0: [140 125 125 126 127 151 137 126  99 139 104 114 132]
1: [129 152 133 117  88 143 151 132  95 150 127 131 128]
2: [132 115 129 158 146 149 101 135 120 135 113 123 134]
3: [104 134 132 127 146 106 137 106 153 116 148 119  88]
4: [125 129 123 120 132 137 151 132 113 129 129 109 112]
5: [108 153 130 164 120 135  93 119 118 164 113 163 159]
6: [112 116 114 152 174 146  79 117 155 122 108 119 110]
7: [202 156  80  46 126 146 147 205 114  81  44  32 111]
8: [141 136 139 122 106 141 154 123 118 137 143  94 133]
9: [119 166 113 145 123 130  71 122 124 144  89 183 179]
10: [125 144 107  76 118  58  91 118 204 105 116 168 154]
11: [139 146 143 122  80 175 167 138  63 152 115 126 136]
12: [124 101 153 147 153 160 132 112 151 137 129  92  92]
13: [150  95  89 107 132 146  67 148 115 102  63 181 138]
14: [135  85 125 103 132 130 116 136 105 101 159 121  98]
15: [157 102 164  94 129 144 163 130 124  89 114 112  93]
16: [129 133  96 110 139 107  88 154 106  81 120 118 131]
17: [134 115 158 162 116 169 152 124 104 162 129 122 122]
18: [125 236 134 178 109 182 142 142  57 184  92 110 192]
19: [116  74 131 138 126 141 125 126 142 119 143 134 122]
20: [107 117 108 149 159 133 124 130 128 129 157  89  97]
21: [105 186 160 121  75 116 188  94 110 180 138 157 128]
22: [116 184 170 157  61 133 174 107 140 214 129 177 180]
23: [143 114 143 143 144 154 119 147  91 112 114 117 136]
24: [121 130  83 113 151 122  81 146 126 108 106 123 132]
25: [136 131 115 113 147 126  98 132 159 112 107 105 136]
26: [164 173  93 128 115 167 116 180  43 114  82 106 162]
27: [165 159  98  86 145 133 119 176  88  75  84  78 132]
28: [118 164 171 166 117 151 172  98 126 172 138 139 119]
29: [148 126 122  89 132  83 125 151 147  98 136 112 147]
30: [136 151 131  83  90  95 179 115 158 142 129 133 117]
31: [131 120 154 135 122 135 147 115 130 139 138 154 131]
32: [117 109 175 177  99 124 183  92 149 189 194 140 129]
33: [121 237 132 187 100 179 136 146  45 191  94  99 188]
34: [131 111 117 149 135 129  83 147 105 118 132 135 162]
35: [141  90 122 108 132 123 118 126 110  98 146 128  99]
36: [136 173  85  99 139 134 119 157  91 109  78  91 106]
37: [121 163 140 117  94  99 141 104 176 157 128 163 145]
38: [109 143 178 179 117 153 176  89 131 176 144 147 122]
39: [127 132 105 137 132 153 117 150  70 127 118 114 125]
40: [133 126 130 111 124 116 131 124 165 133 126 127 119]
41: [ 79 116 142 143 136 132 160 112 143 116 160 109  95]
42: [129 117 149 152 133 134 124 122 133 144 131 130 135]
43: [ 78 183  84 161 187 107  59 123 155 131 116 103 152]
44: [132 119 141 145 137 145  96 112 156 144 107 151 150]
45: [146 171 158 205 114 221 154 153  36 182 112  82 158]
46: [131  88 117 117 150 119 107 126 136  90 134 128  96]
47: [137  72 155 131 127 136 141 110 155 148 145 149 115]
48: [111  87 189 138  99  96 173  80 168 155 189 187 121]
49: [117 180 103 149 145 157 118 131 101 153  94  91 143]
50: [133 164 180 127  66 116 190  90 163 175 140 166 143]
51: [121  93  93  72 135  71 117 133 143  81 146 147 110]
52: [128 153 163 129  93 119 202 112 120 165 157 114 115]
53: [117 121 173 183  94 142 182 106 131 196 186 129 135]
54: [ 76 143 117 126 133  88 102  97 175 131 144 148 123]
55: [128 102  91  32 136  44  88 145 165  49 101 146 131]
56: [140 181 124  58  85  73 148 134 161 118 109 142 145]
57: [130 174 148 121  68 100 163 116 121 160 126 181 167]
58: [124 140 129 102 113  92 157 122 173 135 147 107  98]
59: [161 149 176 149  81 160 177 121 109 171 126 140 154]
60: [155  99 144 110 123 130 172 142 109 116 150 106 100]
61: [138  95 183 128  75 117 188  95 140 171 171 198 123]
62: [114 111 128 177 142 154 130 144  88 142 168  77 125]
63: [ 88 139 215 173  67 117 232  48 162 214 205 181 107]
64: [ 98 107  90 113 156 110  93 140 113  71 155 124 108]
65: [137 160  65  35 142  43  64 159 192  76  89 135 160]
66: [151 188 127  73  55  53 200 140 137 133 134 162 158]
67: [136 121 162  97 100  96 205 105 199 142 171 103  86]
68: [175 202 130  53  84 102 188 139 147  97  73 124 127]
69: [ 92 134 129 142 134 107 108  99 170 140 143 153 121]
70: [116 149 127 135 127  99 105 142 105 109 154 132 174]
71: [ 89 193 109 126  87  80 104 124 132 152 100 206 179]
72: [ 90  78 114 113 134  72  90  99 177  97 152 192 108]
73: [150  65 106 150 184 182  86 166  71  71 124  73  91]
74: [ 72 141 154 151 114  84 148  79 183 175 177 169 139]
75: [143 102 147 200 115 203 121 126  90 188 118 144 158]
76: [ 85  76 190 200 143 155 149  78 138 179 190 148 103]
77: [108 152 170 157 114 144 164  96 139 168 138 134 121]
78: [105 118 107 119 170 116  98 113 137  94 118 146  91]
79: [134 104 158  84 111  84 201  97 213 129 182 111  82]
80: [152 165 164 192 105 216 162 149  46 190 105  91 152]
81: [161 131  93 112 145 143  85 168  88  88  80 121 138]
82: [135 166 127 149 109 170 136 147  53 150 102 125 152]
83: [112 167 182 167 109 153 182  85 126 189 141 139 122]
84: [138 147  75  59 125 119 119 142 168  99  89 118 154]
85: [ 97 116 107 112 162 109 103 107 145  99 121 141  84]
86: [156  85 147 111 105 155 192 105 149 141 165  82 106]
87: [172 149 138  93  78 145 160 146  83 121  99 152 137]
88: [120 176 149 138  92 127 158  93 166 186 112 150 142]
89: [123  92 141 186 133 189 100 138  64 149 123 143 146]
90: [127 151 151 140  88 146 185 115 107 177 129 123 121]
91: [160 111 128 147 128 159  93 159  92 127  98 142 169]
92: [156  97 103 161 178 184  88 174  56  90 108  83 112]
93: [121 121  82  43 143  42  88 153 159  56 114 137 138]
94: [147  72 116 138 136 157 115 163  85 108 123 126 131]
95: [145  64 115 127 142 137 123 163  86  97 143 122 128]
96: [119 130 161 186 119 162 127 112 124 183 134 155 169]
97: [ 93  55 114 166 181 150  62 107 167 122 115 165 112]
98: [109 100  77 150 184  98 105 136 120  81 203  40 116]
99: [146  66 124 108 137 118 130 132 120  99 176 125  94]
100: [136 141 184 187 114 213 176 120  64 170 114 111 111]
101: [168 195 117  55 100  97 161 139 135  94  73 132 142]
102: [112 102  96  97 170  94  81 108 194  91 115 146  99]
103: [108 101 133 201 150 190 105 122  74 169 136 137 126]
104: [ 69 173  81 146 174  97  59 118 157 129 128 114 144]
105: [128  88 137 137 135 122 102 112 181 132 133 158 120]
106: [140  94 141 120 133 120 118 108 180 126 128 150 112]
107: [140 204  99 106 125 132 143 160  75 122  86  86 141]
108: [ 91  98 100 127 170 111  87 130 121  80 164 140 119]
109: [ 83 204 155 160 104 128 156  80 117 204 126 157 155]
110: [107 123  98 121 148 113 111 138 111 117 136 128 121]
111: [ 80 138 124 135 133  89 106 104 175 132 143 146 130]
112: [162  93 158 110 136 157 152 139 130 103 107 107 104]
113: [128 167 162 152 114 137 156 120 137 169 143 105 144]
114: [117 153 154  94 118 103 182  99 166 126 145 106  82]
115: [141 164 128 111 149 140 120 117 165 114  69 119 118]
116: [167 177  94  74 101 125 151 157 107 127  71 121 149]
117: [143 164 166 195 109 200 175 138  56 186 127 106 161]
118: [ 77  98 136 130 147 124 152 105 148 109 156 106  86]
119: [122 181 135 130  98 132 154 107 154 181 108 144 137]
120: [138 195 190 156  95 167 189  91 130 182 119 136 125]
121: [129  92 116 135 123 125  81 126 127 117 116 195 146]
122: [173 106 128 109 139 172 118 153 137 106  79  94 117]
123: [159 129 158 104 128 131 151 132 134  90 113 120 106]
124: [134 147 133 126 116 141 120 126 123 135  90 155 137]
125: [126 145 121 203 157 208  97 171  34 155 118  82 178]
126: [118 148 144 123  83 103 176 124 128 161 161 137 145]
127: [127 105 152 162 139 149 110 117 135 151 131 132 131]
128: [110 150 110 123 150 119 121 128 122 124 131  87 113]
129: [ 86 128 114 147 153  89  71 127 150 132 155 136 159]
130: [123 168 111 122 130 102 108 144 130 127 124 113 165]
131: [135 175 166 143  89 158 155 109  99 168  90 172 150]
132: [127 149 113 102 127  95 165 139 138 113 160  80 120]
133: [107 150 175 164 115 156 163  95 122 169 136 126 113]
134: [136 132  97 127 161 126  88 139 154 112 110 103 136]
135: [132  94 134 130 143 118 132 146 124  95 168  82 112]
136: [141 154 155 111  88 132 173 114 123 167 114 157 138]
137: [171 154 140 145 103 194 148 146  85 158  76 116 147]
138: [182  97 132  99 135 160 129 154 127 106  86 104 124]
139: [137  81 152 129 141 132 130 122 123 102 140 148 102]
140: [138 134 118 116 133 119  98 145 122  96 116 123 138]
141: [ 83 163  85 139 184  96  58 127 165 114 121 109 146]
142: [134 102 159  89 105 104 197 110 195 137 173  97  81]
143: [110 122 107 140 176 145  72 125 155 116 102 114 114]
144: [114  84 130 203 154 191 106 123  83 165 135 135 122]
145: [113  88 184 164 104 138 190 100 110 160 198 139 108]
146: [128 157 105 125 119 115 154 141 111 142 138  98 127]
147: [117  66 116 137 146 135  76 129 119 118 154 166 112]
148: [152 131 101 114 108 134 100 148 127 141 100 154 152]
149: [107  56 195 140 117 104 171  78 184 152 207 187 110]

[111 149 139 160 121 140  92 121 117 159 110 176 177] 5
[143  83 157 208 123 230  91 111  98 191  71 216 160] 75
[136 189 182 168  91 168 187  94 125 181 114 150 125] 120
[122 122 180 177  95 142 189 102 127 194 189 134 136] 53
[152  85  93 118 159 153  47 146 149 100  68 139 134] 13
[108  96  98 104 173  87  67  98 200  94 112 153  97] 102
[130 100 123 130 129 116  97 110 146 124 122 187 137] 121
[204 149  86  49 109 143 159 205 108  80  47  51 128] 7
[124  76 146 137 142 120 125 110 139 104 157 164  99] 139
[ 75 143 157 142 109  77 160  82 189 176 176 157 132] 74
[ 72 143 153 162 101  85 150  83 176 178 180 161 126] 74
[154 195 118  55  83  72 154 129 156 104 105 146 144] 56
[138  72 105 151 199 181  84 162  72  80 118  67  94] 73
[205 155  84  57 122 149 155 205 106  88  43  44 125] 7
[201 153  82  69 125 163 149 212  93  82  43  36 126] 7
[115 165 134 159 114 142  99 122 107 164 107 157 167] 5
[117 138 165 165  91 143 186 110 125 192 167 132 144] 53
[199 147  83  64 132 143 155 201 117  87  59  48 129] 7
[116 171 115 117 114 111 110 124 146 145 109 137 160] 130
[139 152 117 112 135 106 127 140 125  99 119 119 124] 140
[137 169  58  39 131  26  64 157 204  71  92 146 155] 65
[ 76 132 159 166 126  90 140  80 175 177 168 173 140] 74
[113  43 110  67 149  47 106 127 185  65 182 132  78] 51
[150 170 130 154 108 157 149 152  71 146 112 115 167] 82
[149 178  56  42 141  48  54 164 187  64  84 115 153] 65
[137  95 131 185 148 197  92 147  61 135 113 123 130] 89
[120 138 117 206 166 210  86 155  57 150 110  83 141] 125
[100  89 111 104 154  92  85  86 211 112 122 161  93] 102
[119 192 117 120 105 101 174 141  97 135 142 103 126] 146
[120 154  79 122 145 103  77 138 129 111  98 160 160] 24
[128 131 129 132 120 145 157 118 122 133 125 122 113] 4
[148 174 117  63  87  72 147 139 159 104 100 144 153] 56
[107  85 124 117 129  78  95 104 174 109 151 213 133] 72
[100  96  92  98 166  90  79 100 201  98 121 154  89] 102
[139  76 138 178 134 202 113 125  79 140 120 161 132] 89
[128  91 134 142 125 132  92 120 119 124 121 198 148] 121
[162 171  94  81 104 129 142 166  83 127  73 119 155] 116
[130  96 122 127 149  95 116 137 145  88 168  92 115] 135
[129  77 129 122 130 121  95 119 135 113 132 194 135] 121
[116  62 173 168 130 133 138 104 147 144 171 151 125] 47
[140 154 127 110  95 104 189 127 148 141 139 112 132] 30
[ 71 130 179 177 114 115 144  57 192 177 177 177 119] 74
[154  93 147 148 141 173 124 141  92 111 106 114 115] 23
[145  92 142 104 105 152 187  98 145 141 168  79 100] 86
[135  70 156 115 108 124 165 113 147 131 170 144  82] 47
[141 194 164 149 118 183 162 129 115 164  76 104 142] 137
[126 163 158 135  88 139 183 120 109 174 142 121 127] 90
[116  87 143 186 127 179 103 129  72 145 127 155 145] 89
[125 146 109 111 136 111 104 141 121  95 123 130 142] 140
[130 175 142 103  73 100 162 108 168 166 122 158 157] 37
[118 149 152 140  74  99 141 113 141 173 150 197 191] 57
[130  92 132 184 137 184 104 137  72 145 126 147 143] 89
[117 124 181 175  89 152 194 112 124 197 186 122 118] 53
[142 196 111  71  82  80 140 132 153 114  97 136 143] 56
[112  92 109 108 164 100  86  98 205 101 113 158  89] 102
[134 174 119  37  83  50 144 110 193 112  95 163 120] 56
[111 147 141 128 112 105 116 105 156 149 124 166 154] 37
[ 87 110 108 107 126  72  89  96 179 112 138 200 121] 72
[ 87 100  96 141 174 116  76 124 115  94 159 153 126] 108
[104  81 193 144  93 107 177  72 172 166 190 181 122] 48
[159 147  99 102 150 131 118 173  85  90  97  77 145] 27
[118 125 120 172 133 146 140 148  71 149 171  71 130] 62
[ 96  91 120 111 132  74  98 100 185 105 148 204 118] 72
[138 129 151 110 116 110 155 117 156 113 128 142 119] 40
[132 100  97 148 160 143  62 168 111 117 121 102 165] 34
[121 107 132 159 134 124  94 138 114 118 143 153 156] 34
[110 121 164 183 106 141 176 105 125 187 181 119 132] 53
[117 126 121 126 137 120 150 134 102 122 164 103 118] 4
[139 133 162 140 114 122 157 130 119 116 155 111 119] 8
[ 91 119 139 128 151  97 132 105 159 112 163 117  91] 3
[ 75 131 151 176 133 117 144  91 160 167 179 141 141] 74
[158 173  80  59 153 108 111 172 114  67 102  62 125] 27
[117  65 114 141 140 127  88 133 109 102 153 148 124] 147
[120 101 107 109 158  94 134 142 130 102 164  88  96] 135
[ 90 107  96 132 164 113  89 119 119  83 155 141 119] 108
[127 159 101 132 107 102  83 131 171 156 107 169 187] 9
[167 181  77  69  97 116 142 171 102 122  77 114 147] 116
[153 188 119  51  88  60 166 133 166 113 119 133 143] 56
[143 116 121  88 107  97 138 141 140 108 138 133 136] 29
